Rotation paths and how fast each direction turns (degrees each step)
Each turn is a multiple of 5 degrees from 10 to 175, or 0.
Each row of a path follows its step; steps can be skipped.
path 1
step 0: [-17 -11  13  -3 -22 -19  -1  -5  -6  -7   5   9  16  -4  27  -5  23  -3
  25  -6  -2 -21 -12   4  -6  12  28  15   6  -6 -16   7 -13  17  -5 -15
 -10  17   2 -37   1   4  10 -31  22]
step 1: [  4  -9 -20 -25  -4   6   3   5  14   4 -20 -16  10   2  14  13  37  22
  -6 -22  -1 -15 -31 -30  -9  10  12  23   4 -17   0   6  -2 -16 -13 -13
 -29 -12 -11   7  -5   6   2  -8   9]
step 4: [  9 -13 -13  -6 -23 -11  11 -15  -7  -8   3  22  -6 -10  13   5 -20  14
  22 -27   3 -11   7 -21  11  13   2  -6  -7  48  17   1 -14  21 -22  -8
  -1  -8 -17 -17 -11   4  13 -11  11]
step 5: [  4 -28  -7   6 -15  -1   5   5   0   7 -19  -2   3   1  28   9   5  -6
  -7 -14  -1 -15  -4 -41   2 -18   7 -16 -30  -2 -11  -3  -7  41   4  -8
  -4 -34  -4  23  -5  -5   8  -5 -15]
step 6: [ 21 -11   4  10 -39  11  -4  -2  15 -10  32   4  -8   1  13 -26  17  -7
  21  -3  35  -9  -2  -3 -13  -6   5 -12  -5  21   1   7  18  20 -27  -9
  -7 -22  -8   3   5 -10   7 -13   6]
step 7: [  7   4 -10  -8 -17   9 -15   7  -7   3   9  -8  31  15  36  -9  -7  11
  -5  -9 -10  -1  23 -23 -24 -10  21  11 -19 -18  -3 -15  22   6  -3 -16
   3 -32   0  -4  -6 -13 -18 -15  17]
step 10: [ -9  -6 -26  -1 -20 -13  19 -13 -12  11  32  29   4  -5   2   8  12 -17
  27  -6  10 -15   3   2  -7  16  14  22  12  -3   2   3  15   5  19 -17
 -24  -8 -23  14  16  23  10  -7   4]
step 14: [ 11  18 -22   2 -26  11   5   9  19  -5   7  15 -16  18  40  -8  -6  -3
  19  -1  15  17  10 -14  -9   9   6  21  11  24 -11  15  -7  16  -6  -2
 -10  -1 -32   4 -14  -3   0 -10 -26]
step 20: [  9 -17 -22  15  -9  -7  16   1   2  25  -2   3  10 -21  23  -5   0  -7
  29   2  -8   1 -23 -20  10  -1  -3  17  -1 -26 -16   9 -22   2  -6 -17
 -16 -19  -2   8 -13  19  21 -30 -14]
step 21: [ 11 -18 -21  11  -5  -1  16 -32   7   7  -4  13 -11   6   7  -8  14   2
   6 -19   8 -20 -17   1  13   8   7   3  -2  15  -2  16   8  16 -21 -30
 -13  -8 -17 -11 -22  -4 -16 -23  39]
[ -8   3   9  -1   6   0   2  -3  -2  -3   5   1   2  -7   1  -3   0  -5
   5   4  -4  -7  -1   3  -5   1   0  -5   2  12  -1   7   3  -3  -4  -5
   2  -2 -10  -5  -2   0   2  -3  -4] : 175
[ -4  -7  -2   4   0 -11   8  -2  -5  -2   0  11   7  -1  -4   2   1  -3
  -3  -1   4  -5   4  -3   3   4  -2  -4  -2   5  -5  -4   4   2  -3   6
  -3   3   1   5   1  -6   0  10  -1] : 60
[ -3   1  -1  -4   6   1   4   7   1   4  -2  -2   6  -1   2   1   0   1
  -3   2  -7   1   1  -8  -4   4  -4   2  -7  -6  -7   2   0  -4  -2   1
  -3  -6   1   6   0   0  -8  -4 -15] : 170
[-1  4  4  2  5  3  6 -5 -2  0  3  1  5  3 12 10 -1  5  1  1 -2 -2 -2 -2
  6 -6  0  0  1  1 12 -3  4  5 10  2 -2  0 -3  3  1  2 -4  5 -4] : 125
[-5 -7  4  6 -7 -2  1  4  2  0 -3 -1 -3  5 -5 -2  5  0  0 -4 -2 -9  1  4
  8  5  2 -1 -3 -2  2  6  6  6  5  1 -4 -1  2  1 -5 11  2 -8 -5] : 70
[ 2 -2 -8  3  2  7 -6 -7 -6  0 -6 -1 -5  3  2 -3 -5  3 -1  5  2 -3  1 -3
  8 -4  4  1 -1  9 -5  4  2  4 -8  1  4 -2  3 -1  9  5 -3  2 -9] : 40
[ 3  1  4 -1 -4  4  5  0  6 -1  0 -3 -2  0  2 -1 -6 12 -3 -8  6  2 -3 -1
  3  8 -4  1  2  6  3  4 11 -6 -8  1  3  4 -2  1 -7 -4 -4  3 -1] : 145
path 2
step 0: [ 16  -6 -27  30   0 -13  -3  -8  11  -7  46   7  -5  -2 -10   0  -6  -6
  10   7  18 -32   0  -1 -11  -5  -4 -10 -27  -2   3  19 -13  26  19  -4
 -23  -6  -3 -18  -9  12  13  -3  16]
step 2: [-21 -12   1   5 -37  -5  19  -6   6  10 -17 -13  15   1  13 -13  16  35
  -8  -1 -21  31  11 -18  23   8  -3  -1  17  -1  16  12  17  -7 -24 -12
   2   7  -2  -1 -15   0 -18  -6  18]
step 6: [ 15  -2 -35   3 -15   4 -15 -16   4  -2   2  10  16   3  51   4   3  19
   5  -8  -7  -1 -12  27 -18  13  21 -21  21  16  10 -14  -3   4 -11   4
 -12  -6  19 -12   7  -9 -16 -20   6]
step 8: [ -6 -14   7 -16  23  -7   0  -9 -13  -9   3  -6  27   6 -29  11 -29  13
 -17 -15 -25 -13  13  -5   0   0 -29   9   4 -14   9   9  11 -17  21 -12
  31  -3 -18  -6 -22  14  19  -2   7]
step 9: [ 26   7  20   5 -31  18  10 -14 -19 -16  -2  15  -6  14 -20   4  10  10
  14  -2  22   2 -11   8   5  16  12 -16  16   4  -8  18  24 -20  14  15
  19  -9   1 -31  20 -16   7 -22   4]
step 12: [ -4  12 -16  26 -25 -17 -13  -6  -3  -9   4 -16  12  -5 -10 -10  19   3
 -20 -17   9  10  19  -8 -22  18 -36   2 -23   7  18  -5 -10 -21  13  -5
  24  -1  19 -13  28   8   5 -14   1]
step 18: [  7   4 -13 -20  -9  -5  -3  -4   1   1 -15   1   3  14  -4  -8  21  46
 -30 -20  -9  17   3  11  -6  11 -19 -19  -4  21 -34  12  -1  12 -19  -2
  -5  10 -11   4 -26  -3   5  17  19]
step 19: [ 31  24  -7   7  17 -17 -15 -11 -14  -1  13 -18  -3   7  11  -4   9   7
  28  18  18  11  22  15  -1 -26  -5  -8   7 -13 -20  -2  -3 -15   8   9
  17 -20  -3  26 -17 -14  19 -14 -20]
step 20: [ -6  -5  18  -5   3 -15   8  11 -25   7  -8 -30  -7 -16  -6  11   4 -30
   2   6   9  -9 -13 -19   3  -7  23  14 -19  -2  12  -8   8 -14  10 -14
  29 -18 -27 -21   0  -2 -20  28 -19]
step 23: [-11   1  15   0  -9 -17 -24  21  -2  10 -42 -23   7   3   0 -14  20  -6
 -29   7  10   6   5  16  -3 -14  -2 -11 -11 -12   3   0  -1  20 -15 -18
  -4  -2 -18  33 -22   7  22  14 -14]
[ 4 -2 -1  2 -5  4  1  6  7  6  5 -5 -4  2  2  5 -3  3 -3  0 10 -3  2 -7
  0 -8 -7 -3 -6 -3  4 -2  1 -4 -1  1  3  6 -3 -3 -2  4 -9  6  4] : 145
[ -6  -7   3  -4  -5   9   1   5   6  -2   4  -5   1   6   2   1   1  -2
   5  -3   2   7  -2   3 -13   0  -2  -3   0  -1  -6   3   6   3   0   6
  -5  -6  -5   1   0  -3   5   0   4] : 85
[-4 -5 -3 -1 -4  4 -1  2 -3  1 -4  1 -2 -6  4 -1 -8  0  1 -1 -8  5 -5  4
  4  0 -5  5 -7  4  4  8  4 -4  0 -4  6 11 -6  0  0 -8  5  5 -1] : 115
[ -1   3  -4  -3  -3   6   2   5  -1  -5  -2   7  -1  -4   1   6   8   6
   4 -10  -2   2   0   0   5  -4   2  -7   5   3   3   5   1  -4  -4   3
  -7   2   0   8  -5   2  -8   0  -8] : 90
[-3  8  4  1 -6  0  0 -2  2 -1 -4 -3 -1 -2 -8  1  5  6  2  2 -6  1  8 -6
 -4  6  2  7 -5 -5 -2 -1 -3  5 -3 -4 -9  7 -7  1 -4  0 -1  7  5] : 135
